a =
array([[  79.3,  -12.5,   15.8,  279.2,  104.8],
       [  15.2,   42.2,  -53.9, -106.5,   98.1],
       [ 107.3,   57.4,   47.8, -153.3,   24.2],
       [ 198.4,   79.9,   75.6, -106.4,    0.3],
       [ -19.6,  -40.2,  -99.7,   81.1,  140.6],
       [ 204.7,  -67.7,  -37.6,  102.1,   24.1],
       [ -96.7,   75.6,   40.5,  172.8,  167.5],
       [ 161.8,  -69.5,  -75.5,   53.5,   43.4],
       [ 106.9,   29.9,  111.5,  286.1,   70.0],
       [ -24.2,   -7.2,  -93.7,   89.5,  151.3],
       [-130.8,  156.8,  117.9,   77.4,  149.9],
       [  77.9,  232.8,  257.4,   99.7,   71.0]])
Indices start at 1.
(1, 1) = 79.3
(12, 5) = 71.0
(5, 3) = -99.7
(4, 4) = -106.4
(4, 3) = 75.6
(12, 4) = 99.7
(10, 2) = -7.2
(10, 4) = 89.5
(12, 3) = 257.4
(7, 2) = 75.6
(10, 3) = -93.7
(8, 1) = 161.8
(7, 5) = 167.5
(8, 4) = 53.5
(12, 1) = 77.9
(5, 2) = -40.2
(3, 1) = 107.3
(7, 1) = -96.7
(6, 1) = 204.7
(1, 4) = 279.2
(3, 2) = 57.4
(11, 5) = 149.9
(2, 4) = -106.5
(10, 1) = -24.2
(6, 5) = 24.1
(6, 2) = -67.7
(2, 5) = 98.1
(2, 2) = 42.2

X =
0.641; -0.352; -0.603; -0.076; -0.287; -0.521
0.945; 1.378; 3.479; -2.397; 4.159; 0.658
-1.371; 1.676; 0.159; -0.622; -0.053; 1.121
-5.359; 1.332; 1.380; 2.572; -1.449; 3.154
1.805; 0.087; 2.542; -1.690; 3.359; -0.286
-0.777; -0.246; 0.518; 0.768; -0.089; 0.407
0.417; -0.175; 0.790; -0.222; 0.885; -0.075
1.204; 0.983; 3.556; -2.215; 4.236; 0.448
7.489; 0.056; -3.022; -5.349; 1.756; -4.127
0.883; 0.099; 1.253; -0.883; 1.673; -0.123
-2.169; 2.289; -1.716; -0.433; -1.967; 1.263
Rows and columns are counted from 1.
(1, 1) => 0.641
(11, 2) => 2.289
(8, 2) => 0.983
(5, 1) => 1.805
(9, 2) => 0.056
(6, 1) => -0.777
(6, 2) => -0.246
(3, 3) => 0.159
(6, 5) => -0.089
(3, 2) => 1.676
(5, 6) => -0.286
(4, 6) => 3.154
(4, 3) => 1.380
(2, 1) => 0.945
(2, 2) => 1.378
(4, 2) => 1.332
(6, 4) => 0.768
(11, 3) => -1.716
(1, 4) => -0.076
(7, 4) => -0.222
(1, 6) => -0.521
(11, 5) => -1.967
(7, 2) => -0.175
(11, 4) => -0.433
(2, 5) => 4.159
(5, 4) => -1.690
(7, 6) => -0.075
(3, 5) => -0.053
(2, 4) => -2.397
(1, 3) => -0.603

grid =
[[ 1.945  3.648 -4.558  3.025 -7.433  6.594 -0.692 -2.510]
 [-5.720 -2.503 -0.631  4.514  0.603  2.181 -2.882  8.387]
 [ 1.920 -2.211  6.590  4.270  5.128 -4.885  0.021  6.172]
 [-4.021 -2.616 -3.184  4.744  0.426 -5.443  7.390 -3.220]
 [-0.138 -0.828  8.585 -5.066  5.625 -1.952  0.582  4.832]]
Indices start at 1.
row 1 col 1 => 1.945
row 2 col 6 => 2.181
row 1 col 7 => -0.692
row 3 col 1 => 1.920
row 4 col 2 => -2.616
row 3 col 3 => 6.590
row 4 col 8 => -3.220
row 2 col 4 => 4.514
row 4 col 6 => -5.443
row 2 col 3 => -0.631
row 3 col 4 => 4.270
row 5 col 1 => -0.138
row 3 col 7 => 0.021
row 2 col 8 => 8.387
row 1 col 2 => 3.648
row 4 col 7 => 7.390
row 4 col 3 => -3.184
row 4 col 5 => 0.426
row 3 col 2 => -2.211
row 2 col 1 => -5.720

W =
-138.96,-148.57,-105.82,-15.72,-31.60,26.42,-34.59,32.14,-65.41,-87.72
25.60,-88.93,-0.20,-24.53,24.24,38.18,-109.66,-71.72,-96.72,-72.98
-2.62,-31.78,21.51,-73.58,-30.32,-20.18,-64.03,-7.34,-31.18,-61.98
-151.99,-173.29,-168.69,55.07,-57.00,101.02,35.29,31.78,-33.54,-33.66
-54.06,-29.19,-69.80,-91.42,-6.39,-90.48,-54.64,27.85,-78.49,-2.02
167.10,231.95,251.97,-202.04,-72.15,-177.82,-75.68,-158.19,73.87,-83.53
40.04,88.65,68.66,-113.23,68.85,-46.02,-142.46,-43.90,-78.69,-41.12
-220.63,-265.05,-246.52,61.65,-47.36,-4.42,82.40,1.44,-101.92,-50.22
-179.20,-223.64,-220.20,152.42,-71.30,95.52,56.69,-15.77,-61.91,-92.01
Rows and columns are counted from 1.
(1, 1) = -138.96
(4, 2) = -173.29
(4, 3) = -168.69
(8, 4) = 61.65
(6, 3) = 251.97
(8, 7) = 82.40
(3, 7) = -64.03
(5, 7) = -54.64
(5, 4) = -91.42
(7, 8) = -43.90
(2, 4) = -24.53
(5, 5) = -6.39
(8, 8) = 1.44
(7, 4) = -113.23
(9, 2) = -223.64
(7, 9) = -78.69
(3, 3) = 21.51
(4, 9) = -33.54
(1, 2) = -148.57
(2, 5) = 24.24
(7, 7) = -142.46
(8, 5) = -47.36
(7, 1) = 40.04
(8, 9) = -101.92
(9, 6) = 95.52
(4, 8) = 31.78
(3, 9) = -31.18
(2, 9) = -96.72
(1, 10) = -87.72

B =
6.733; 0.449; 1.147; 1.751
4.841; -2.389; -1.101; 5.565
0.896; -5.205; -1.698; 4.130
-0.609; 5.095; -5.063; -6.989
2.025; 4.140; -3.838; -0.149
Indices start at 1.
(1, 1) -> 6.733
(4, 4) -> -6.989
(3, 3) -> -1.698
(3, 2) -> -5.205
(2, 1) -> 4.841
(2, 3) -> -1.101
(3, 4) -> 4.130
(2, 2) -> -2.389
(2, 4) -> 5.565
(1, 3) -> 1.147
(1, 4) -> 1.751
(3, 1) -> 0.896

m =
 416  -772  -259     4  -556  -393  -903  -148   371  -268  -610  -403  -412  -658
-105  -125  -691  -219  -700  -105  -268     1   219  -762   110   192  -225  -938
 -51  -559   -43   -74   -81  -636  -644  -403  -309   515  -852  -509  -640   -54
-327  -160  -556  -497  -720  -401   -56  -113    -5   -65   -86   -72  -169  -432
 -40  -106  -659   120     8  -126   -19  -213   -35  -294  -400   191  -142  -570
-351  -249  -278  -298  -418  -281  -625  -259  -205  -432   -88  -193  -576  -575
-329  -418     4  -337  -371  -352  -660  -319  -340  -248  -234  -564  -514  -149
-209   -70  -327   -30   177  -277   102  -333  -419    58  -452   -39  -176  -130
 191  -209  -507   229   254    36   219  -169    49  -396  -535   179   232  -354
-401  -241  -155  -263  -129  -471  -563  -391  -489    60  -338  -335  -649  -255
 368  -719  -270   102  -370  -196  -735  -142   341  -522  -582  -337  -262  -601
-655  -234  -161  -658  -627  -662  -496  -342  -475   283  -150  -471  -669  -165
 104  -478  -614  -269  -910  -438  -480   -36   451  -292  -259   -51  -269  -810
Indices start at 1.
(1, 1) -> 416
(1, 10) -> -268
(9, 7) -> 219
(8, 13) -> -176
(10, 9) -> -489
(9, 5) -> 254
(8, 10) -> 58
(7, 10) -> -248
(6, 2) -> -249
(13, 13) -> -269
(1, 8) -> -148
(7, 14) -> -149
(12, 1) -> -655
(13, 6) -> -438
(2, 10) -> -762
(2, 11) -> 110
(8, 5) -> 177
(3, 10) -> 515
(12, 4) -> -658
(7, 8) -> -319
(9, 2) -> -209
(2, 1) -> -105
(3, 14) -> -54
(3, 5) -> -81
(12, 14) -> -165
(4, 11) -> -86
(3, 6) -> -636
(8, 11) -> -452
(7, 9) -> -340
(11, 9) -> 341
(1, 11) -> -610
(9, 12) -> 179
(13, 5) -> -910
(5, 4) -> 120
(11, 3) -> -270
(5, 7) -> -19
